In the rows, 128 means zero.
Each run below is a few steps of one of 8 hidden systems, one row a step.
path 1, U:
[[111 152 179 120 125 169 127 146 114 120  86  91 168 142 169 156 122 174
   98 141 181 112]
 [134 123 145  98 153 115  75 164 140 116 116 147 143 135 135 148  76  79
  129  89 194 159]
 [179  65 133 144 113 144 173 186 141 125 147 119  95 168 145 155  98 104
  133 144 141 119]
 [106 112 170 183 158 120 170  98 177  94 154 124 101 117  77 131 112  89
  137 127 137 103]
 [132  97  87 109 104 121 140  53 119 124 173 169  84 144 101 105 130 131
  157  97  96 147]
 [152 126  95 144 134 128 137 124 131 141 133  93 132  80 107 100 179 173
  115 120  45  90]
 [ 74 191 113 115 130 107 103 104 107 168  97 144 131 111 123 114 184 129
  135 178 114 155]
 [132 171 120  78  92 162 117 132  90 113 116 127 188 150 185 122 131 170
   99 124 137 131]
 [146 134 151 153 155 114  77 192 132 131  66 119 168 107 155 135 105 132
  131 107 175 135]
 [114  85 153 101 108 158 137 172 119 152 123 136  99 170 140 170 108  84
  120 158 195 123]]
path 2, B:
[[120 125  71  46 129 123  91 178 121 142 123 186 111  97 137 124 123 139
  134 133 116 122]
 [152 108 124 213  97 173 150 126 135 165 103 111 151 129 165 150 181 126
  102 149 106 138]
 [ 83 172 180 115 137  88 120  98  95 116 122 109 137 164  96 107 105  95
  138 135 189 132]
 [150 107 100  62 135 143 111 169 146 104 142 147 111 126 175 159  94 183
  120  99 139 137]
 [179  91 151 197 138 151 138 154 154 160 120  97 137 108  99 137 162  66
  136 131  93 125]
 [ 74 152 122 120 107  87 173  95 105  99 159 153 102 176 112 100  98 102
  131 161 159 111]
 [138 129 115 124 147 149 108 102 164  87 124 141 141  93 159 138 109 210
  124  66 114 139]
 [153  95 129 118 134 130  98 144 102 198 114 105 118  99  62 113 176  83
  145 129  91 114]
 [ 78 172 101 124  99 116 183 130 113 115 143 134 118 159 169 126 143 142
   94 202 131 112]
 [138 167 165 145 148 144  90  90 157 104  94 143 168 114 152 146 117 153
  155  90 144 190]]
path 3, G:
[[103 149  75  80 141  79 121 171 138  81 157 172 122 116 143 107  82 124
  103 119 141 101]
 [175 103 130 159 117 185 152 114 151 155 112 134 113 115 140 158 173 163
  165 147  71 161]
 [ 83 145 158 145 121 108 118  98  93 130 122 124 160 134  78  87 125  61
  116 124 165  92]
 [123 130  70 106 126  98 124 140 131 108 139 132 105 139 193 139 113 214
  103 116 130 139]
 [163 123 184 112 156 186 112 128 149 161 108  95 138  94  81 153 170 101
  154 129  95 141]
 [ 98 156 101 137 103  75 143 166  94 114 132 161 140 162 146  93 101  70
  114 165 165 118]
 [151 103 143 164 125 165 155 100 156 105 120 108 119 130 168 155 122 224
  130 102 119 130]
 [119 109 149 104 152 123  72 129 126 161 120 140 124  98  65 126 131  53
  141  98 146 129]
 [135 130  66 118  93 102 173 163 109 122 165 123 103 167 172 118 133 140
   95 167 108 119]
 [127 151 193 165 163 161 144  71 178 102 118 110 138  99 106 146 138 153
  158 119 107 144]]
path 4, R, 10 rows:
[[ 87 168 115  53 137 110 129 123 118 155 141 121  77 149 139 152 158 151
  129 188 122 167]
 [171 185 156 125 134 155 116 145 140  95 122 112 210 126 158 130 126  97
  113 110 117 164]
 [131 108 131 169 112  88 114 180  87 154  68 147 130 142 132 100  99 124
  163 138 179 111]
 [ 90  83 140 107 113 197 139 128 139 131 130 125 116 123 152 177 132 157
   77 127 170  84]
 [173  99 136 160 160  91 125 113 162 127 174  82  96 147 103 142 119  88
  121  85 120 169]
 [147 132 135  87 119 136 191 148 123  95 146 155  97 146 105 104 103 140
  192 173  98 103]
 [ 94 147 103 174 126 154 119  99 169 105 117 203 164  71 142 123 138 109
  116 112 113 126]
 [130 111 105 144  90 113 107  68  63 186 118 110 117 160 118  99 169 153
  133 112 120 142]
 [101 177 128  67 163 111 118 153 130 108 142  74 134 100 121 123 142 168
   85 136 114  87]
 [140 164 137 126 152 111  99 154 155 146 105 143 125 134 156 164 135  85
  149 157 139 217]]
path 5, F:
[[133  91 123 163 144 130 172 203 171 137 131 137  88 109 125 153 131  89
  127 180 117 102]
 [113 144 147 184  95 144 169  53 138 105 145 159 140 165 133 130 124  84
  140 138 138 165]
 [131 118 123 112 137 106 110  89 110  87 145 123 141 120  95  81  89 173
  135  50 124  89]
 [112  90  90 106 149 126 105 155 141 182 119 135  78  71  98 139 176 143
  129 142  88 104]
 [122 192 126 121 114 144 141 110 124 146 140 117 155 139 142 135 186  74
  111 182  92 177]
 [127 188 146 111 133 104 123 134 106  73  97 134 173 144 160  94  85 177
  151 121 154 133]
 [126  61 125 119 114 169  92 174 115 166  79 157 123 107 143 150 117 154
  131 110 170  89]
 [147 106 123 166 117 121 128 140 127 170 154  73 120 163 138 155 160  62
   76 133 138 153]
 [133 161 170 126 155 102 185 104 154  64 163  87 102 171 125 136  92 152
  147 138 132 144]
 [134  92 128 111 131 165 131 140 163  93 126 210 123  86 105 127  84 123
  170 104 125  98]]
path 6, R, 10 rows:
[[137 138  78 158 144 129 107 170 162 149 114 124 148  65 152 135 181 135
   87 129  72 127]
 [100 155 182 136 118 119 136  91  89 166 106  94 120 170 105 129 157 100
  146 176 158 155]
 [128 153 112  80 127 122 115 158 121  68 145 133 167 144 175 120  73 155
   90  88 163 115]
 [169  82 138 176 150 140 102 174 156 174  78 126 108  94 130 160 146 133
  161 128 122 147]
 [ 96 105 158 104  96 162 172 114 103 132 163 119 120 164  93 130 126  66
  105 156 156  83]
 [137 134  91 175 146  84 148 111 172  67 160 136 116 137 173 132  89 171
  111  89 123 152]
 [152 105 163  96 132 167 117 106 120 157 102 147 108  96  68 122 147 144
  207 125  94 127]
 [ 88 151  69 118 106 115 130 138 117 130 165 156 148 115 128 100 150  69
   68 145 107  96]
 [127 162 135 182 130 107 135  88 130 128 101  96 125 152 173 136 148 198
  140 144 123 180]
 [123 141 167  42 147 145  75 139 100 125 113 124 153 110  83 113 109 113
  144  96 154 106]]
path 7, F (10 x 22):
[[152 136 101 126 132  61 104 132  79 119 119 123 143 130 101  53 103 149
  156  92 116 103]
 [ 70 106 117 114 127 164 132 135 132 169 104 129  98  92 131 157 177 175
  101 168 126  85]
 [146 177 136 117 140 131  89 117 141 136 134 117 165 136 146 149 154  66
  110 121 123 210]
 [163 144 132 104 114 101 159 166  86  95 121 107 133 173 147  91  86 178
  159 140 134 106]
 [ 91  83 144 161 135 172 121 162 163 136  90 166 125  85 139 167 123 124
  112 132 171  86]
 [159 105 114 153 107 110 118  81 111 156 160 114 115 184 129 132 139  73
  120  98 133 194]
 [133 142 148 109 151 115 178 127 134  76 164  73 117 133 100 104 107 173
  123 124 101  75]
 [ 98 118 116 128 154 139 112 134 179 130 109 212  99  69 112 151 128 111
  165 141 123 140]
 [158 130  97 136  65 147 130  94  73 153 138 144 168 153 136  92 163  92
  118 122  93 137]
 [ 88 172 145 142 167  82 118 128 120 111 104  73 138 110 122 105 129 184
  103 127 147  88]]
path 8, H, 10 rows:
[[ 71 125 148 111 146 137  89 154 114 157  70 124 123  99 135 147 133 178
  114 140 183  93]
 [147 117 107 101 117 157 101 128 141 157 159 132 133 142 153 172 157  66
   87 118 123 186]
 [196 127 164 150 139 108 176 169 130  89 137  80 128 172 126 115  90 130
  158 134 126 127]
 [ 62 112 150 124 143 159 137 130 160 104 103 187 115  86 117 147  98 142
  138 136 170  77]
 [151  77  73 152  91 147 121  77 126 153 162 165 117 133 130 125 152 100
  113  88  94 150]
 [145 132 146 129 147  83 158 125  99 131 141  50  97 152  85  95 137 167
  139 138 104  96]
 [ 58 190 119  84 163 115 110 123 161 114 124 171 121  81 127 145 137 130
  122 161 132 139]
 [188 140  98 151  84 152 112 119 109 136 117 161 185 135 160 105 149 107
  143 110  85 172]
 [125 119 168 157 124 112 127 162  79 141  85  70 150 147 124 105 116 152
  121 132 175  75]
 [ 77 125 124  87 145 139  95 127 162 139 134 146  98 123 160 194 127 124
   86 129 179 161]]
path 9, U:
[[154 128 131  62 140 168  92 149 111 159 134  73 152  99 107 135 173 141
   96 112  88 107]
 [119 197 106 130 151  69 124 179 138 126 115 141 136 129 158 125 134  93
  132 182 126 175]
 [130 129 177 130  85 200 162 119 109 102  96 155 163 159 161 135 100 155
  152 147 168 112]
 [126  92 122 161 144 102  77 141 133 119 122 135 151 112 120 117  87  98
   96  48 178 103]
 [150  68 122 119 128 124 145 145 131 175 147  95  44 164 130 172 143 134
  133 149 133 151]
 [125 165 166 109 159 142 174 113 173  78 178 106 132 110  82 130 129  90
  121 142  93 110]
 [139 142  86 153 106  95 132  92 120 109 126 206 123 134 135  87 111 134
  189 121 103 164]
 [121  89 118 151  95 174 129 123  95 161  98 110 147  99 121 110 169 181
  105 117 106  53]
 [ 77 171 111 115 163  76  72 108 128 160 126 101 122 117 131 142 166 111
   82 126 147 169]
 [172 158 145  49 112 162 143 153 111 117 133 110 135 171 162 144 124 160
  149 153 118 164]]
path 10, V (10 x 22):
[[129  63 146 132 121 162 140 203 127 155 110 119 106 127 128 156 120 100
  107 154 165  73]
 [126 114 167 178 126 127 172  91 154 109 158 102  97 188 141 165 107 105
  115 132 172 162]
 [163 117 139 103 152 102 140  98 138  78 174 124 109 137  78  95  80 126
  164  70 110 123]
 [123  90  77 132 135 136 136 133 165 140 141 182  88  66  96 126 153 120
  140 133  72 101]
 [ 88 167 103 172 100 127 148  58 122 153 127 147 134 131 141 117 189 121
  116 167  95 156]
 [106 198 115  93 138  93  94 108  97 101 112 117 169 120 139  84 126 184
  122 110 126 124]
 [142 122 115  80 135 162  71 195 123 166  80 141 149  88 154 151 149 149
  120 128 129 129]
 [138 126 159 154  97 154 143 166 102 163 109  94 151 172 157 149 148  73
  100 176 162 134]
 [129 128 181 140 140 105 157 136 125  75 132  96 125 176 139 128  62 150
  136 115 190 112]
 [161  56 140 105 147 155 111 130 163 116 147 150  94 114  97 154  90 117
  151  70 140 129]]
path 11, G:
[[ 80 147 117 135 133  92 110 181 116 160 110 122 129 128 137 133 142  66
   84 173 173 118]
 [167 135 152 137 120 149 166 123 146  90 148  90 126 182 190 166 105 169
  119 130 140 169]
 [154 100 176 126 164 132 109 149 149 105 118 149 138  94  66 117  83  87
  175  86 144 107]
 [110  73  60 147  85 121 153 152 120 151 146 182  83 140 150 128 131 111
  111 154 129 105]
 [127 130 151 169 135 147 159  44 152 120 165  77 121 137 108 138 161 139
  109 105  94 141]
 [100 170 112  47 146  79  93 111 104 112 139 161 118 123  91  90 105 123
  157 113 134 135]
 [152 135  87 120 101 176 142 164 125 140 108 149 153  96 171 127 170 177
  119 161  69 110]
 [112 160 178 199 138 117 108  98 120 159  81 103 161 126 115 125 162  95
  134 143 151 153]
 [111 128 126  75 113 113 108 153  89 111 126 116 130 177 167 128  78 161
  101 107 199 114]
 [186 101 138 140 168 157 121 188 191 126 125 102 125  86 134 172 136 127
  126 109  98 135]]
path 12, H, 10 rows:
[[ 97 124 119  86 124 118  96 152  94 196 124 125 107 128  97 132 166  58
  114 167 142 130]
 [153 173 115 138 122 119 170 136 149  83 163  97 142 170 195 144 123 142
   90 144 114 167]
 [145 128 197 137 157 148 105 131 146 103  80 143 154 100  98 128  91 134
  189 101 157 127]
 [107  72  73 108  80 148 123 158 100 156 134 185 114 133 141 124 122  99
  101 133 150  85]
 [151 109 138 194 144 125 159  95 156 135 155  52 104 143 136 151 160 153
   95 116 103 143]
 [102 160 169  54 160 106 124 107 127 109 141 140  95 133  69 117 102 112
  185 138 141 140]
 [136 136  52 126 106 136 133 159 144 104 132 190 153  90 170 108 132 141
  107 132  84 108]
 [135 122 167 216 115 140 128  91 105 173  81  93 150 131 111 116 172 129
  143 134 126 129]
 [ 76 150 127  45 124 102 105 116  87 121 152 115 115 171 126 124 106 126
   93 120 186 122]
 [185 128 101 126 161 133 106 176 183 117 129 125 133  93 171 163 136 156
  122 108  88 171]]
path 13, B:
[[128  89 110  83  95 181 144 158 127 121 170 144 129 146 147 152 116  87
   71 126 145  97]
 [166 134 137 218 158  67 150 128 162 103 137  86 123 144 137 121 113 128
  132 112 118 157]
 [103 110 162  66 131 158 148  96 126 107 141 170  92 119  66 119 101 128
  180 130 135  93]
 [133 125  44 144 125 113 114 138 149 122 155 141 146  86 160 117 151 131
   67  95  80 118]
 [129 133 158 171 121 119 145  83 102 172  92  98 103 140  97 115 171 154
  180 164 108 143]
 [ 70 181 125  46 125 148 106 133 110 108 130 155 163 112 137 124 126 129
   92 140 150 101]
 [180 116 100 164 126 113  89 156 133 162  99 118 134 138 189 150 145 148
  131 114 120 198]
 [123 112 201 127 110 174 158 145  97 141 105 101 142 153  90 128 124  85
  142 162 167  81]
 [101 147  93 118 152  73 121 149 166  81 165 154 116 141 172 143  80 114
   83 111 169 152]
 [198  73 160 150 130 172 147 102 145 131 132 105 108 136 106 141 124 152
  178  93  98 143]]
path 14, L (10 x 22):
[[145 182 149  98 136 114 109 130 109  73 115 122 187 139 152  95  82 164
  136  91 149 129]
 [137  68 120 127 143 144  90 204 146 150  92 157 118  91 137 155 107 123
  126 112 162 100]
 [124  92 164 177 111 144 171 114 127 149 150  86 109 175 115 152 142  67
   96 151 156 119]
 [137 151 133 126 150  82 152  75 134  66 172 102 111 158 117 103  88 170
  144  88 119 145]
 [153  93 113  81 137 177 115 143 155 128 125 179 114  71 105 137 130 149
  168 108  82 113]
 [116 119  95 172  95 127 143 126 114 174 133 151 126 125 110 114 179  52
  112 170  99 124]
 [ 93 180 119 143 114  92 143  73  95 120 119 105 124 166 158 106 143 196
  127 149 133 144]
 [129 155 144  62 157 164  66 144 136 124  97 135 165  82 134 144 133 162
  128  94 131 136]
 [154 110 115 134 125 116 114 214 123 166 115 129 130 140 143 142 133  50
  113 162 148 139]
 [107 137 168 191 114 120 192 114 131  90 122 101 127 175 155 130  98 147
  119 155 174 107]]
path 15, V (10 x 22):
[[155 134 123 107 187  69  82 127 145 139 148  87  99 102  78 118 135 117
  146  91 100 156]
 [126 140 103  74 109 166 169 157 136 126 147 171 111 112 125 129 153 114
  143 193  74 116]
 [110 164 132 229 114 125 137 103 138 110  88 158 183 117 165 110 137 125
  122 131 137 139]
 [106 119 129  75 115 110  82 101  61 153 104 127 120 150 114 103 117 175
  148  96 170 121]
 [138 108 112  95 145 162 112 177 153 140 147  90 137 103 149 168 151 130
   57 116 118 108]
 [158 154 165 163 143 104 153 155 142 140 115 102 111 165 134 146 135  86
  164 185 129 190]
 [122 128 159 104 107 157 168 118 113  65 137 167 150 144 112  97  69 130
  158 118 152  78]
 [126  58  91 183 134 118  92 124 152 146 119 158 109  96 135 142 118 137
  112  65 145 120]
 [126 124 129  98 117 132 145  77 104 178 166  77  82 157  94 135 188 116
  121 153  92 145]
 [110 206 117 116 168  92 147 148 172  62 154 128 150 101 139 115 118 128
  111 144  99 126]]
path 16, L, 10 rows:
[[117 149 198  99 143 131 148 147 105 125 110 102 132 131  64 107 121  94
  169 166 143  88]
 [ 97 125  72 124 124 104 130 128 161  87 168 181 113 135 181 144  90 126
   81 104 158 142]
 [194  86 167 180 110 177 136 115 120 155  90 102 143 128 120 131 151 151
  170 109 100 137]
 [ 73 142 120  81 148  80 125 126 107 122 159 127 106 115  66  91 120  88
  111 134 138  76]
 [139 123  88 138 122 144 140 116 169 127 145 145  96 134 196 177 148 173
  114 138 105 190]
 [159 154 185 135 120 157 128 119  99 133  96 119 187 119  81  90 144  94
  174 133 108 114]
 [ 77 128  62 105 126  66 113 158 117 125 137 166  99 127 152 112 100 138
   95 133 163 104]
 [149 113 170 170 121 198 137 109 149 155 102  91 139 130 163 182 167 160
  118 129 126 156]
 [133 162 154  92 147  80 109 135 100 109 145 109 145 146  74  81  99  67
  143 112 145 122]
 [128  94  80 121 122 131 159 169 159 106 140 160  85 132 184 159 105 185
  115 140 128 118]]

Which system made each of these runs?
path 17 (2 x 22):
[[122  42 115 145  96 156 123 103 106 171 133 114  89 153 138 155 136 147
   96  95 161 107]
 [139 142 143 104 184  99 121 125 165 127 175  53  96 117  90 147 149 106
  101 112 102 144]]
 -> U
path 18:
[[ 62 107 150  76 113 171 114 104  92 149 100 143 117 115 107 133 134 168
  119 130 170  71]
 [152 149  78 133 140 110  88 154 150 140 147 114 159 111 173 144 156  98
   69 105 102 173]]
 -> G
path 19:
[[146 152 119 150  98  93 168 158  98 112 148 132 147 178 134  91 111  60
  126 165 129 128]
 [100 130 142 168 125 147 141 111 146  91  84 160 144 115 169 133  98 210
  142 119 159 105]]
 -> R
path 20, 2 rows:
[[115 185 111 152 123  91  91 102 125 103 116 173 177 137 161 108 109  93
  123 103 156 185]
 [158  85 131 109 102 146 125 134  71 146 100  96 125 150 132 107 122 214
  144 105 137  88]]
 -> F
path 21, 2 rows:
[[122 159  98 150 139  89 127 200 138 140 126 120 146 121 147 126 146  59
   84 172 125 127]
 [107 149 182 147 109 152 171  88 128 103 112 130 120 185 163 154 103 161
  152 160 178 156]]
 -> U
path 22:
[[115  56 162 186 131 141 157 125 132 154 122 110  89 118  74 135 133 104
  138 135 146  71]
 [ 77 164 106  92 146  95 151  79 149  87 196 118  99 139 120 128 127 124
   82 123 125 128]]
 -> B
path 23, 2 rows:
[[ 76 172 122 112 109 136 105 120 107 180  97 160 137 125 138 137 178  83
  122 188 143 159]
 [143 160 136 112 102 139 137 132  98  85 138  98 181 177 188 118  99 161
   91 108 158 128]]
 -> U
path 24:
[[141 106  99 157 105 100 120 188 104 124 118 177 152 129 128  89  94  57
  131 123 148 100]
 [112  91 139 178 105 161 164 101 131 142 113  98 103 153 171 162 141 200
  100 141 152 113]]
 -> H
path 25 (2 x 22):
[[ 87 115 147 154 136 114 143 154 141  96 129 105 129 149 156 144  84 137
   72 120 207  86]
 [146  76 132 113 145 164 110  97 175 135 140 154  81 122 130 183 122 135
  154  91 135 178]]
 -> H
path 26:
[[110 180 150 131 175 106 107 111 182  64 139 138 151 119 148 148  85 117
  119  96 163 166]
 [182  77 116 111  95 170 114 159 107 143  96 188 130 127 133 119 108 137
  190 115 116 126]]
 -> H
path 27 (2 x 22):
[[130 132  98 154  95 113  97  80 101 150 116 191 145 143 132 103 133  82
  157 110 131 183]
 [124 129 128 113 111 132 135 114  78 128 129  65 147 137 122  94 143 194
   90 109 118  64]]
 -> F
path 28 (2 x 22):
[[140 117 112 182 155 104  81 140 167 167 114 115 125 112 150 165 156  92
  103 110 133 189]
 [145 144 175  85 106 140 175 138  81 123 131  89 119 192 114 112 118 129
  163 174 142 115]]
 -> L
path 29:
[[150  84 132 142 120  84 153 100  94 130 151 113  78 168  74  88 105 121
  173 111 129 114]
 [102 122  99  96 138 158 156  97 161 106 171 137  96  86 116 138 150 177
  104 122  80  92]]
 -> L
path 30:
[[ 66 156 123 126  81 154 119  83  81 147 107 140 168 137 155 116 161 141
   83 142 155 107]
 [137 158 140 112 156  98  71 146 113 145  94  79 140 140 163 146 129 173
  117 109 164 175]]
 -> B
path 31, 2 rows:
[[ 81 145 109  71 127 109 135 141 113 154 113 168  68 129 121 133 139 147
  168 197 130 134]
 [133 153 130 139 107 195 140 113 150  92 138 139 201 109 168 137 140 124
   79 110 107 121]]
 -> U
path 32 (2 x 22):
[[158 103  65  68 131 115 107 185 129 166 155 138  86 123 138 142 149 118
  119 140  91 149]
 [130 178 168 178 137 149 189 139 157 108 120  96 154 127 135 138 156 109
  126 192 101 129]]
 -> U
path 33:
[[119  96  96 176 123 175 125 124 175 139 113 183 131  61 135 145 161 136
  118 120  93 105]
 [ 98 162 118 152 105  91 117  64  81 174 123 115 126 165 123 104 176 105
  120 154 132 168]]
 -> V
path 34:
[[128 135 115 126 145 121  59 118 146 117 133 137 168 113 154 141 112 101
   80  54 164 158]
 [191  91 123 118 121 108 146 163  94 159 127  73  81 165 121 119 134 169
  164 142 102 131]]
 -> F
path 35 (2 x 22):
[[159 112 152 142 153 132 144  75 146 133 170  53 103 136  90 141 157 136
  117  95  91 145]
 [113 165 127  61 170 100 151 141 153  92 163 148  92 105  81 111 110 107
  163 155  94 119]]
 -> F
path 36 (2 x 22):
[[137 146  97  92 139 133 147 104 140 109 165 108 120  93 109 107 162 177
  116 118  45 100]
 [112 159 107 121 143 123 105 126 146 161 102 184 116  84 114 133 171 101
  168 168  87 174]]
 -> L
path 37:
[[153 135 135  78 124 155 116 187 128 118 126 174 160 113 108 121 110  49
  151 138 121 122]
 [132  82 108 217  83 128 172 150 117 131 104 152 126 151 166 119 117 141
  124 148 146  95]]
 -> V
path 38 (2 x 22):
[[146 119 188 193 105 189 153 106 135 150  85 134 145 147 143 156 148 116
  161 158 143 159]
 [109 103 138  93 115 117 120 120  98  94 162 129 137 164 110 107  71 105
   98  77 189  86]]
 -> H
